(in the rows, 128 means zero)
runs of hidden systems:
X, trace 1 (8 x 22):
[[134  80 119  99 143 126 130 154 153 122 142 100 151 119 141  74 109  80
  187 110  75 149]
 [ 94 151 118 142 103  98 143 143 132 133 143 161 130  92 125  71  84  48
  139 109 109 165]
 [101 186 127 157  95  92 144 102 113 127 153 181 104 106 109 104 101 130
   54 116 138 133]
 [133 136 137 126 131 108 137  92 125 113 157 133 110 131 106 140 142 216
   44 135 116  97]
 [145  68 137 102 175 115 135 133 157 118 144  72 140 147 126 140 149 194
  117 135  79 106]
 [129  76 129 106 172 107 133 160 168 135 139  78 150 144 150  93 113  92
  177 106  86 150]
 [103 141 119 123 115 111 124 129 141 140 149 141 139 125 136  61  81  40
  146  88 123 162]
 [109 176 126 132  73 122 130  90 112 118 152 190 112 102 104  86  89 109
   73 105 124 131]]
N, trace 2 (8 x 22):
[[127 103 127 161 164  79 131 146 142 108  92 131 122 119 111 133  39 120
   92 162  93 131]
 [163 123 153 167  84 171 143 145 103 133  75 140  86 150 140 174 132 158
  152  97 136 144]
 [138 136 114  65 116 188  94  71 119 121 161 123 157 137 123 128 177 141
  132 136 161  86]
 [ 81 131 128 118 177  97 132 111 177 137 156 110 145 123 131 147  87  65
   85 160  96 117]
 [137 125 135 187 143 108 152 193 121 146  83 116  99 141 166 155 122 104
  177 126 142 170]
 [181 109  99 108 118 164  87 120  82  93 107 140 146 128 122  91 145 170
  173 149 173 113]
 [119 128 131 107 123 141 111  70 144 105 137 148 132 118  94 144  66 123
   55 151  94  94]
 [ 99 156 165 163 123 134 161 137 153 172 117 118  95 153 154 210 143 101
  116 107 128 140]]
D, trace 3 (8 x 22):
[[154 112 129 119 158 145  97 140 125 148 103  88 152 193 149 133 171 153
  170 105 192 131]
 [154 103 111 143 196 119  91 131 145 122 105  99 127 188 165 125  71  98
  127 145 165 133]
 [156 134 119 151 119 176 108 104 119 105  97 158  90 142 156 161  59  80
  117 155 144 131]
 [145 160 109 107  84 195  92  82  92 114 123 167 129 122 127 132 144 113
  143 144 181 104]
 [126 125 111  84 159 157  88 114 125 134 124 101 186 136 118 148 181 130
  162 170 178  89]
 [144  98 138 144 180 136 114 152 142 144  72  85 140 177 141 197 134 141
  152 148 157 119]
 [175 124 128 161 143 150 104 118 119 122  98 126  90 200 167 136  88 144
  113 104 175 141]
 [159 135  94 107 135 177  88  77 124  93 157 146 110 150 166 106  83  83
  116 149 158 119]]
H, trace 4 (8 x 22):
[[143 164 112 153  80 137 154 139  86 115 164 169  80  85 163  96 165 132
  154 128 138 154]
 [ 86 181 115 152 128 112 142 139 117 137 126 156 130  68 126 169 140  81
  123 195 146 122]
 [ 66 135 155 125 149  90 130 127 168 170  99 109 179 133  78 168 119 104
   95 127 118 111]
 [128  95 144  83 144 118 112 109 155 143 147  88 170 176  99 101 155 179
  113  74 121 112]
 [173  94 106  85 115 164 120 106 114  87 184 125 114 117 151  63 142 156
  148 118  99 124]
 [133 140 115 144  89 144 160 149 110 107 150 163  84  67 161 113 121  81
  170 142  87 158]
 [ 79 180 131 171 124  86 155 172 122 165 105 145 133  97 124 151 153  84
  145 144 160 155]
 [ 81 152 128 117 159  80 103 114 139 152 110 122 190 136  73 134 137 137
   86 146 171 101]]
D, trace 5 (8 x 22):
[[ 94 140 143 158 153  48 162 173 147 165 145 104 129 139 137 100 151 135
  121  89 127 162]
 [100 134 144 154 136  68 153 129 158 133 142 135 110 131 114 107  62 110
   64 101  84 145]
 [119 129 142 119  65 140 155 107 127 112 145 166 106  83  97 106  90 125
   95 101  55 129]
 [116 126 124  97  78 128 152 139 106 120 159 142 148  66  94  80 180 151
  162 111  86 128]
 [100 117 128 132 158  60 161 185 132 143 141 101 158  89 112 108 184 152
  156 143 105 138]
 [103 131 151 182 152  53 175 168 145 146 124 119 102 128 130 143 120 156
   89 118 101 152]
 [121 148 144 147  98 102 158 105 136 126 170 151  83 131 129 102  95 145
   58  78  87 145]
 [106 129 128  87  86 137 146 100 142 119 192 144 131  88 114  79 127 101
  120  97  63 127]]
V, trace 6 (8 x 22):
[[135 101  99  88 167  91  99 122 125 100 163 112 170 117 109  50 126 159
  123 150 125 110]
 [122  87 145 122 156 112 156 128 178 125 163  96 108 135 149 134  88 110
  101 111  44 137]
 [123 140 155 138  59 150 162 142 125 155 131 142 107 131 133 112 147 112
  159  47 104 163]
 [103 144 107 100  99 133 109 130 106 127 117 158 184  76  84  83 137  82
  174 143 147 123]
 [120  92 129 140 158  89 130 156 134 111  77 123 155  96  83 147  75 139
  114 178  84 115]
 [166  96 143 153 114 103 152 148 114 113 121 125  93 146 121  98 120 216
  108  80  97 146]
 [134 129 107  79 107 139 124  99 123 110 213 131 133 110 141  50 159 128
  137 102 111 126]
 [ 81 118 138 101 139 124 151 136 174 143 150 107 152  93 125 152 128  55
  148 145  64 126]]
X, trace 7 (8 x 22):
[[160 108 139 173 140 143 152 145 137 116 113 126  60 150 182 169  77 114
  123 132  98 155]
 [134 155 110 113 126 129 132 128 115 138 195 121 117 138 174  81 206 134
  159 106 170 144]
 [ 74 142 133  87 122 132 107  98 148 154 114 128 199 109  65 149 135  94
  115 143 129  91]
 [151 102 157 168 103 142 143 140 131 126  67 137  92 154 117 167  64 141
  113  97  93 143]
 [173 128 103 139 129 115 125 150  86 110 159 133 106 133 162  62 171 181
  160 117 170 150]
 [ 95 136  99  88 164 115 103 112 133 121 142 122 184  87 101 129 136  96
  130 199 140  92]
 [120 122 155 156 129 148 150 126 161 137 103 127  89 139 146 202  71  85
  105 133  82 134]
 [151 145 135 143 105 134 145 138 109 143 164 127  90 161 173  97 183 160
  146  63 156 161]]
V, trace 8 (8 x 22):
[[129 165 106 103  95 179 123 107  97 121 160 153 126  83 143 143 195 113
  161 168 156 108]
 [ 98 129 125 138 187  97 132 159 142 144 105  96 159 113 125 188 163 118
  142 197 146 112]
 [136 127 142 171 169  81 122 149 136 152  95 106 122 196 136 127 116 166
  100  92 171 145]
 [149 146 116 106 116 159  93  66 122 114 168 145 113 174 148  83  97 117
   88  94 166 124]
 [125 139 127 102 110 198 128  88 142 117 150 140 109 104 152 189 121  75
  125 168 101 105]
 [129 138 143 164 117 143 154 172 109 151  80 123 115 115 139 203 180 138
  176 151 144 137]
 [132 147 103 151 165  81 100 151  98 133 111 125 153 146 126  87 157 159
  142 144 213 133]
 [127 129 112 123 185 100 103  87 153 113 161 119 124 160 143 118  73 121
   55 152 137 112]]
L, trace 9 (8 x 22):
[[153 105 104 140 191  96  94 118 138 102 124 115 125 168 143  91  55 131
   88 147 149 127]
 [149 130 112 131 129 179 129 102 133 101 154 142  80 123 185 160  85  66
  126 166 107 129]
 [124 144 141 110  81 186 151 131 125 150 143 127 118 106 150 172 202 104
  182 113 118 132]
 [ 92 127 142 109 120 100 125 154 128 162  98 113 196 121  66 112 183 151
  157 102 143 125]
 [125 116 129 157 158  68 114 141 128 124  76 133 150 144  79 104  61 154
   80 130 140 127]
 [178 122 115 152 145 151 114 100 118  91 133 140  68 159 175 136  66 142
   83 149 138 127]
 [147 134 110  92 124 192 128  99 128 114 187 122 102 113 183 156 175 104
  156 162 122 112]
 [ 81 133 143 108 120 116 158 162 143 162 134 108 164  86 112 152 195  99
  179 129 101 131]]
N, trace 10 (8 x 22):
[[181  86 119 119 107 141 147 136 104  85 157 132  94 102 143  79 134 188
  149 116  77 136]
 [134 151 128 115  80 149 134  80 125 112 189 164  89 131 144  86 104 118
   80  84 110 134]
 [ 78 189 140 140 113  94 136 117 139 175 152 142 135 149 124 110 146  92
   96  77 169 144]
 [ 93 131 132 130 151  61 131 173 130 160 105 107 186 123  88  97 168 148
  153 114 154 136]
 [141  72 130 120 124  99 146 167 119 103 110 119 146  87  91  95 128 188
  152 131  64 130]
 [154 117 138 124  69 163 164 116 116 102 167 152  76  94 140 118 129 153
  122 103  60 137]
 [112 184 123 119  95 140 140  90 126 142 205 153  97 128 164 102 165 110
  101  96 147 137]
 [ 85 164 119 139 162  55 123 135 139 158 157 120 158 143 124  76 139 111
  102 110 172 142]]
L, trace 11 (8 x 22):
[[131 176 101 148 124 156 104 108 105 122 124 164 105 131 162 137 105  62
  131 164 194 131]
 [ 90 183 144 114  94 165 140  88 130 152 150 149 120 112 122 197 172 112
   97 140 138 104]
 [106 111 163 104 131 111 148 125 154 156 134  91 155 140  90 163 180 192
  104  97  95 105]
 [149  59 128 121 179  91 115 155 149 115 103  82 156 160 114  94  93 164
  133 116 102 127]
 [168 100 102 152 156 139 106 147 117  93  98 137 107 131 166 112  57  83
  159 165 134 148]
 [136 172 114 144  96 184 125 120 100 129 125 165  96 109 167 164 147  75
  162 156 168 134]
 [ 86 176 144 111  99 138 137 113 123 168 137 134 157 114 100 169 212 136
  122 122 161 106]
 [ 96 115 154 120 152  76 135 132 154 153 111  97 167 146  75 142 134 182
   77 110 112 108]]
H, trace 12 (8 x 22):
[[138 137 150 123 100 171 110 101 114 145  84 129 140 162  96 185 161 182
  112 111 168  99]
 [171  69 123 106 160 161 119 126 128  98 113  92 129 131 134 171 138 183
  141 178 104  96]
 [161  75 128 153 164 112 145 166 145 106 124 103  91 142 168 120  73 119
  144 130  75 157]
 [140 156 124 179 136 104 130 147 117 141 134 143  85 166 178  91 104 101
  122  91 176 173]
 [129 186 110 138 112 153  91  86  99 125 113 172 124 141 129 136 113 103
   97 148 209 115]
 [130 122 147 116 102 181 114  95 131 130  72 136 142 129  85 209 108 131
  112 149 118  93]
 [152  72 154 131 154 137 139 161 143 138  85  76 132 158 129 180 151 180
  155 119 101 126]
 [175  85 102 141 190  97 119 158 126 100 138  94 113 158 173  84 112 157
  146 142 138 145]]

runs to name:
trace 13 (2 x 22):
[[ 94 107 144 123 175  96 136 146 157 147  93  91 173 119  90 189 141 141
  118 169 108 101]
 [151  89 148 167 173 109 129 164 145 136  70  92 117 181 144 170  90 145
  130 122 129 141]]
	L
trace 14 (2 x 22):
[[103 152 133 115 108 108 146 141 128 161 176 118 143 132 139  83 205 130
  155  70 145 153]
 [ 89 138 137 106 122 104 101 108 140 148  87 137 194 127  50 114 100 115
  100 115 141 108]]
	X
trace 15 (2 x 22):
[[118 142 124 116 136 176 109  91 143 126 115 135 127 127 136 199  93  58
  114 181 131 103]
 [126 122 164 132 100 176 151 131 135 151  96 116 115 130 122 224 172 150
  141 124 108 116]]
	L
trace 16 (2 x 22):
[[ 97 136 149 134 145  78 154 164 137 169 136  94 151 138 118 138 209 172
  139 102 143 136]
 [114 107 134 121 175 100  90 129 153 152  82  99 187 184  96 123  92 114
  120 109 161 118]]
	X
trace 17 (2 x 22):
[[145 107 136 157 179 133 116 128 155 123  91 109 104 172 156 185  61 107
  100 155 126 125]
 [163 114 129 116 131 209 108 110 136 124 113 109 108 167 173 192 134 104
  164 141 143 118]]
	L
trace 18 (2 x 22):
[[131  89 121 115 209  88 116 152 159 138 141  62 160 171 148 110 143 137
  146 134 135 130]
 [123 107 118  97 153 148 100 109 168 133 141 108 153 163 149  98  74  42
  145 107 117 135]]
	X
trace 19 (2 x 22):
[[166  95 110 112 103 147 144 158  99  97 150 129 118  90 148  74 157 144
  197 125  98 146]
 [ 75 154 108 133 139  78 146 162 124 139 130 140 162  61 108 117 140  77
  151 174 123 134]]
	X
trace 20 (2 x 22):
[[150 131 136 119 109 181  93  67 129 111  98 147 119 168 115 165  72 131
   79 126 144  99]
 [174 100 114  73 107 212  91  88 115 103 133 125 138 139 130 125 138 138
  162 129 134 101]]
	D
trace 21 (2 x 22):
[[178 114 118 146 104 136 146 134  85  84 135 149  82 100 135 115 138 215
  122 146 114 129]
 [146 140 134 111 108 150 126  67 131 116 188 138  91 158 142 116 128 166
   57  94 123 112]]
	N
trace 22 (2 x 22):
[[127 136 140 147 101  93 118 141 102 143  75 145 157 148  67  94 126 186
  111  82 167 133]
 [155 128 123 119 119 134 129  97 100  95 151 139 109 116 113 133 156 226
   75 151 128  94]]
	H
trace 23 (2 x 22):
[[135 123 120  94 146 119  86  98 122 133 133 111 176 176  98  85 150 180
  108 100 181 104]
 [154  64 121 107 191 137 112 131 162 104 123  81 135 144 148 152  89 123
  135 166  84 113]]
	D
trace 24 (2 x 22):
[[150  73 125 125 164 106 113 175 120 126  73  90 173 138 102 116 143 172
  180 137 134 125]
 [164  92 106 140 170  93 118 147 131 102 145 111 114 156 159  52  77 139
  129 114 125 155]]
	V
trace 25 (2 x 22):
[[123 104 129  87  86 160 133 147 120 130 124 125 167  83  99 109 170 119
  201 117  92 122]
 [100 136 134 172 112  86 147 182 115 139  63 150 142  86  92 131  96  97
  156 140 121 156]]
	X
trace 26 (2 x 22):
[[142 171 114 171 130  93 129 140  96 133 151 147  95 153 161  82 148 154
  114 107 196 158]
 [112 147 110  84 153 137  89  73 129 118 153 126 171 128  99 134 142 140
   83 171 161  76]]
	X
trace 27 (2 x 22):
[[125 113 139 131 162 118 125 158 155 167 127  81 139 189 164 118 150 100
  175  75 149 159]
 [121 154 114 138 122 134 100 119 128 136 116 150 132 151 143  85  67  41
  139 102 172 153]]
	V
trace 28 (2 x 22):
[[105 144 145 141 124 108 169 165 118 154 133 114 126  97 131 178 221 166
  151 143 128 128]
 [101 128 144 146 174  95 115 158 147 173  76  92 171 171 112 166 144 126
  135 122 175 128]]
	X
trace 29 (2 x 22):
[[117 145 158 144  63 174 153 139 125 158  90 147 110 124 127 170 135  85
  168  88 115 149]
 [130 135 138 103  87 148 104 115 101 143  94 135 170 145  74 114 174 182
  143  87 173 110]]
	L
trace 30 (2 x 22):
[[121 112 111  84 182 113 125 116 154 125 205  81 149 138 161 104 175 130
  128 144 118 113]
 [ 94 105 136 129 149 100 153 162 170 142 133 107 140 107 136 126  92  51
  151 127  65 152]]
	L
trace 31 (2 x 22):
[[110 175 137 162  75 116 155 133  86 133 104 179 112  82  89 153 158 169
  102 138 142 125]
 [124 140 136 117 142 109 145 114 124 131 169 110 125 129 122 150 204 216
   87 137 133 101]]
	N
trace 32 (2 x 22):
[[128 158 115  86 118 186 120  79 123 122 192 132 116 115 160 152 184 113
  127 155 141 100]
 [ 75 124 151 103 127 104 163 150 155 156 144 105 161  86  98 158 183 126
  141 131  76 117]]
	L
trace 33 (2 x 22):
[[102 167 125 164 125 100 143 179  99 154  95 137 140  98 124 145 187 124
  173 152 179 145]
 [108 144 113 144 178  60 102 132 124 133 107 126 166 143  97 103 111 151
   84 152 181 115]]
	V
trace 34 (2 x 22):
[[105 178 118 165  90 122 157 153 103 130 129 175 101  67 138 133 129  73
  149 157 134 154]
 [ 97 198 138 171 117 101 145 121 110 153 128 156 105 125 124 172 161 146
   76 143 179 125]]
	X
trace 35 (2 x 22):
[[155 155 117 110 100 168  95  79  99 128 146 144 124 172 138 104 156 158
  116  97 200 117]
 [132 127 104  90 163 174  99  92 143 112 153 115 138 121 156 168 128  81
  131 199 136  93]]
	V
trace 36 (2 x 22):
[[102  94 123  75 141 131 114 119 159 125 135 109 188  99  93 112 110  79
  150 150  80 106]
 [135 103 147 160 102 126 151 184 108 133  51 129 133 100  98 161 130 154
  175 128 104 141]]
	D
trace 37 (2 x 22):
[[118 117 117 139 180 123 103 141 156 137  97 109 141 157 153 140  67  42
  147 151 149 140]
 [142 148 131 160  94 160 108 115 104 120  56 172 114 132 109 162  66 105
  115 139 159 126]]
	D
